One turn sends every row of this set to another row. A few are shown first. Where does it send the rows asked after them?
J_274: 0.47	0.55	-1.13	0.71	-1.68	-0.03	1.79	-0.25	-0.30	0.81	1.63	-0.47	-0.49
J_856: -0.58	-0.92	0.90	-1.32	-1.06	-0.60	-0.93	1.05	0.50	0.37	0.49	-0.15	-0.83
J_124: 1.79	1.31	0.55	0.23	-0.67	0.50	-0.53	0.11	0.11	0.77	2.63	-1.07	-0.50
J_221: 1.23	2.24	0.24	0.93	-1.04	-0.54	-0.71	1.12	-0.72	0.58	1.73	-0.61	0.34
J_129: -0.47	0.76	-0.24	-0.78	-2.45	1.76	-1.26	0.56	1.06	1.01	0.91	-0.13	0.83
J_323: -0.52	-0.07	0.11	-0.03	-2.31	-0.67	-0.88	-0.39	0.99	-0.04	0.14	1.81	-0.69
J_256: 0.17	0.32	-0.04	0.06	-3.67	1.07	-1.31	0.25	0.10	0.29	0.87	-0.43	0.15
J_557: 1.67	1.52	0.01	1.57	-0.37	-0.38	-0.44	0.97	-0.40	0.25	0.91	-1.01	0.66
J_501: -0.91	0.24	1.33	-0.73	-1.46	-0.60	-0.76	0.39	0.89	1.79	0.30	-0.39	-0.83
J_526: -0.85	1.21	-0.38	0.03	-1.65	0.45	-0.19	-0.18	1.74	1.33	-0.42	1.30	-0.16
J_551: 1.10	0.42	-2.10	-0.53	-2.79	0.27	-0.47	0.02	-0.59	0.27	0.95	0.22	0.24
J_75: 0.05	-0.60	-0.33	0.71	-1.38	1.27	0.27	-1.56	0.71	0.43	-0.27	0.62	0.86
J_950: 0.47	2.14	1.19	-0.40	-0.16	-0.49	-0.71	0.97	-0.36	0.83	1.70	1.14	-0.02
J_657: -0.62	0.39	-0.19	-1.33	-2.51	1.44	-0.86	0.30	0.18	0.05	1.43	1.29	0.39
J_809: -0.27	-0.64	-0.30	-0.26	-1.69	1.02	0.26	-1.17	0.00	-0.38	0.60	1.82	0.40
J_562: -0.30	1.53	-0.99	-0.27	-2.88	0.20	0.09	0.01	-0.07	0.73	0.50	1.60	-0.70
J_578: -0.64	0.64	0.53	1.27	0.52	-0.45	-0.40	-0.19	-0.39	-1.10	0.59	-0.51	0.15
J_106: 0.27	1.53	-1.96	-0.32	-1.95	1.12	0.13	0.14	0.64	1.60	0.15	0.25	0.45
J_794: 0.05	-1.15	-1.28	-0.71	-0.41	-0.22	0.53	0.62	-0.27	-0.63	1.21	-0.49	0.30
J_890: 0.61	1.35	1.26	-0.31	0.85	-0.33	-0.45	0.72	0.10	0.72	0.82	1.37	0.14
J_445: 0.86	-1.15	-0.99	-0.29	-2.19	-0.74	-1.41	-0.38	0.46	-0.47	0.55	0.54	0.26
J_246: 0.82	1.13	0.24	1.15	-0.49	-0.34	-0.71	-0.51	0.06	-0.01	2.49	-1.48	0.33
J_637: 1.49	0.69	0.14	1.50	-0.04	-1.02	-0.49	0.27	-1.06	-0.41	0.55	-0.42	0.66
J_375: 0.01	-0.08	-1.76	0.13	-0.52	-0.08	1.27	-0.27	-0.23	0.42	1.38	-0.89	0.78
J_444: -0.76	0.08	-0.35	-1.04	-1.13	1.75	-0.17	-0.48	0.89	0.51	0.69	1.42	1.00
J_308: 0.01	-0.63	-0.40	0.02	-1.12	-0.23	-1.30	-0.44	2.11	0.50	-0.39	0.56	0.54
J_410: 0.26	0.12	-0.24	0.97	-2.75	1.31	-0.86	-0.52	0.86	0.88	-0.10	-0.92	0.70
J_207: 0.95	1.83	0.82	-0.77	-0.44	0.40	-0.86	-0.30	-0.79	1.55	1.99	-0.57	-0.31
J_751: 1.08	-0.32	-1.94	-0.31	-1.44	0.48	-0.94	-0.15	1.05	0.77	0.19	-0.58	1.18
J_807: 0.95	2.54	0.69	0.27	-0.46	-0.02	-0.63	1.41	0.11	1.13	1.69	0.09	0.17
J_835: 0.54	-0.60	-0.19	1.16	-2.89	0.69	-0.24	-1.23	-0.08	-0.09	0.07	0.19	0.16
J_845: 0.81	1.46	1.14	-1.02	0.11	0.97	-0.33	0.50	-0.85	1.08	0.91	0.22	-1.11
J_798: -0.12	1.31	-0.13	0.66	-1.88	-0.14	1.18	-0.55	0.34	2.07	1.14	-0.73	-0.70
J_104: -0.31	0.60	0.90	0.42	0.76	0.35	-0.05	0.54	-0.57	-0.86	-0.15	0.28	-0.69
J_301: -0.79	-1.10	-0.30	-1.33	-0.06	-0.45	-0.59	0.70	0.38	0.07	0.59	-0.56	0.50
J_97: 0.74	0.59	1.10	0.12	0.80	-0.98	-0.49	0.07	-0.61	-0.03	0.49	1.24	0.32
J_292: -0.52	1.37	1.08	-0.66	0.57	0.36	-0.55	0.00	-1.30	0.42	0.07	0.32	-0.55
J_639: 1.32	0.32	0.59	0.96	0.95	-0.64	-0.27	0.15	-0.34	-0.15	0.02	0.28	0.56
J_325: 0.68	0.49	0.32	1.70	-0.03	-0.09	-0.21	0.16	0.43	-1.14	1.57	-0.98	-0.14
J_882: -0.18	0.83	1.03	0.13	-2.33	-0.39	0.39	0.15	0.49	1.76	0.88	-0.17	-1.65

J_637 goes to -> J_807
J_323 goes to -> J_751
Where do these go?
J_375 goes to -> J_882
J_75 goes to -> J_256
J_325 goes to -> J_207

One turn sends every row of this set to another row. A few are shown first. Where does it send the rows asked after them?
J_662: 0.79	-1.48	-0.33	0.05	-0.03	0.61	0.76	-1.60	1.42	0.46	0.28	0.72	0.64	0.64	-0.43	-1.36	1.15	0.79	-0.62	0.36	0.51	0.22
J_317: 0.62	0.84	1.33	0.07	-1.33	0.07	-0.07	-0.76	0.25	-2.25	-0.46	0.21	0.13	0.72	0.57	0.51	0.21	0.66	-0.21	-0.89	-1.22	-0.74
J_737: -0.35	-1.39	-1.51	-0.85	-0.02	1.63	-0.67	0.81	1.67	-0.86	1.18	-1.07	-0.36	0.20	0.48	0.43	-1.78	-0.89	-0.45	-1.15	0.68	-1.49
J_70: -0.37	-0.63	-0.81	-0.63	0.77	0.74	-0.63	1.81	1.22	-0.42	0.40	-1.80	-0.63	-1.46	0.27	1.21	-0.20	0.14	-0.49	-0.56	-0.69	1.24
J_886: 0.36	-2.00	-1.97	0.37	0.23	0.94	-0.94	0.06	1.54	-0.19	-0.74	0.55	0.61	-0.06	-0.11	-0.55	-1.34	0.24	0.06	0.10	1.88	-0.04
J_257: 0.73	0.73	1.33	-0.01	-1.26	0.12	0.08	-0.88	0.32	-2.21	-0.42	0.10	0.10	0.65	0.49	0.31	0.37	0.82	-0.35	-0.89	-1.16	-0.94
J_972: 0.50	-1.01	-1.06	-0.13	0.63	0.68	-0.24	1.35	-0.73	-0.30	-0.12	0.59	-0.09	0.84	-0.10	0.45	-1.22	0.28	-0.21	-0.09	0.47	2.63
J_467: -1.03	0.23	0.38	-0.94	0.00	0.23	-0.52	0.75	0.19	-0.14	0.46	-1.29	-0.76	-0.55	1.57	0.52	0.38	-2.22	0.80	-0.73	-0.84	-0.63
J_10: 0.03	-1.01	-1.39	-0.66	0.42	0.51	0.05	0.42	0.46	-0.93	2.29	-1.91	-1.40	-0.15	0.89	0.09	-1.19	0.36	-0.65	-0.34	-0.56	1.19
J_541: -0.26	-0.33	-0.20	-0.50	-0.87	0.99	0.46	-0.68	1.43	-0.97	3.04	-0.70	-0.13	1.59	1.10	0.44	-0.26	-1.08	-0.57	-0.59	-0.77	0.12
J_515: 0.70	0.72	1.01	0.59	-1.34	-0.34	-0.28	-1.14	0.69	-2.16	-0.76	0.24	0.30	0.18	0.61	0.24	0.45	1.11	-0.09	-0.40	-0.96	-0.38
J_349: 0.78	0.66	0.92	0.56	-1.37	-0.37	-0.19	-1.37	0.60	-2.27	-0.45	0.26	0.20	0.42	0.74	0.14	0.27	1.11	-0.06	-0.36	-0.93	-0.36
J_870: -0.66	-0.17	0.49	-0.70	-0.17	1.28	-0.09	0.69	2.50	-0.02	0.63	-0.83	0.56	-0.42	0.04	1.23	1.43	-0.87	-0.61	-0.93	-0.93	-0.53
J_604: 0.02	-0.37	-0.18	0.80	-0.58	0.51	-0.44	-0.11	1.16	-0.17	-0.09	1.71	1.53	1.27	0.13	0.72	0.24	-0.57	0.20	0.45	0.42	2.12
J_360: 0.25	-0.86	-0.21	0.05	0.42	-0.47	-0.13	-0.76	-0.40	0.71	-1.32	0.61	-0.09	-0.40	0.66	-1.48	0.84	-0.49	1.00	0.63	0.75	0.38
J_726: 0.89	-1.76	-0.93	-0.68	1.20	0.86	0.55	0.53	-0.25	0.35	-0.41	-0.21	-0.50	-0.20	-0.76	-0.88	-0.17	1.28	-0.85	-0.20	0.52	1.06
J_218: 0.31	-1.85	-2.08	0.47	0.06	0.88	-0.99	0.03	1.33	-0.39	-0.42	0.80	0.59	0.36	0.08	-0.32	-1.77	-0.02	0.19	0.15	1.89	0.32
J_20: -0.48	-1.19	-1.39	-0.74	0.01	1.68	-0.95	1.24	1.77	-0.80	0.71	-0.94	-0.11	0.00	0.39	0.90	-1.69	-1.10	-0.35	-1.15	0.64	-1.27
J_416: 0.09	-0.52	-0.40	0.42	0.05	-0.62	-0.33	-0.68	-0.88	0.21	-0.64	0.97	-0.01	0.51	1.15	-1.06	-0.03	-0.99	1.30	0.75	0.77	1.16
J_171: -0.66	-0.16	0.07	-1.09	0.01	0.08	0.08	-0.22	-0.07	-0.22	1.39	-1.57	-1.25	-0.10	1.72	-0.52	0.15	-1.72	0.51	-0.68	-0.66	-1.05

J_257 goes to -> J_349
J_604 goes to -> J_870
Where do these go?
J_467 goes to -> J_360
J_972 goes to -> J_70
J_20 goes to -> J_886

One turn sends every row of this set to another row. A few are shown first. Where does it send the rows asked after them?
J_784: -0.28	-0.33	0.87	0.75	-1.35	-0.49	0.51	0.11	-2.46	0.17	0.52	-0.11	0.28	0.50	0.24
J_961: 0.63	-2.23	-0.27	-0.20	-0.92	-1.43	-2.35	-0.49	0.15	0.24	-0.39	0.22	-1.95	0.01	-0.45
J_567: -0.56	-0.69	0.16	1.28	-0.35	-0.65	0.58	-0.88	-2.04	1.82	0.50	0.81	-0.46	1.06	-0.10
J_290: -0.36	-1.07	-0.96	-0.35	0.61	-2.65	-1.18	0.17	0.16	-0.77	-0.29	0.28	0.12	2.49	-1.50
J_238: -0.60	-1.20	-0.67	1.70	-1.43	-1.00	0.53	0.34	-1.98	0.52	-0.01	-1.03	1.08	0.73	-0.26
J_601: -1.58	-0.17	-0.18	0.94	0.55	-1.83	-1.69	1.16	0.43	-0.50	-0.67	0.13	-0.84	-0.69	0.11
J_85: 0.62	-2.10	0.23	-0.31	-0.95	-1.51	-2.62	-0.81	-0.16	-0.02	-0.27	0.03	-1.73	0.29	-0.58
J_127: -0.75	-0.51	0.35	0.66	-0.65	-1.00	-0.32	-0.01	-2.80	0.86	0.86	0.27	1.22	0.26	0.14
J_593: -0.80	-1.59	-1.19	-0.26	0.72	-2.24	-0.90	0.15	0.18	-1.19	-0.08	0.43	0.31	2.36	-1.41
J_871: -1.81	-0.71	-0.16	0.82	0.50	-1.27	-1.54	1.03	0.42	-0.91	-0.36	0.35	-0.83	-0.86	0.23
J_573: 0.10	-1.42	-1.28	-0.68	0.33	-2.68	-1.26	0.43	0.03	-0.77	-0.21	0.38	0.35	2.08	-1.43
J_777: -1.26	-0.12	-0.39	0.46	0.77	-1.81	-1.31	1.44	0.50	-0.66	-0.45	0.66	-0.91	-0.69	0.08
J_334: -0.27	-0.97	-0.13	1.57	-1.13	-0.57	1.23	-0.65	-1.64	1.14	0.01	-0.21	-0.65	1.56	-0.36
J_559: -0.84	-1.62	-1.01	1.71	-0.81	-1.22	-0.01	-0.32	-2.06	1.82	0.10	-0.41	0.96	0.82	-0.39
J_427: 0.27	-2.64	0.06	-0.37	-0.90	-1.12	-2.27	-0.97	-0.17	-0.33	0.05	0.23	-1.77	0.45	-0.63

J_777 goes to -> J_961
J_238 goes to -> J_784
J_559 goes to -> J_127
Where do these go?
J_871 goes to -> J_427
J_601 goes to -> J_85

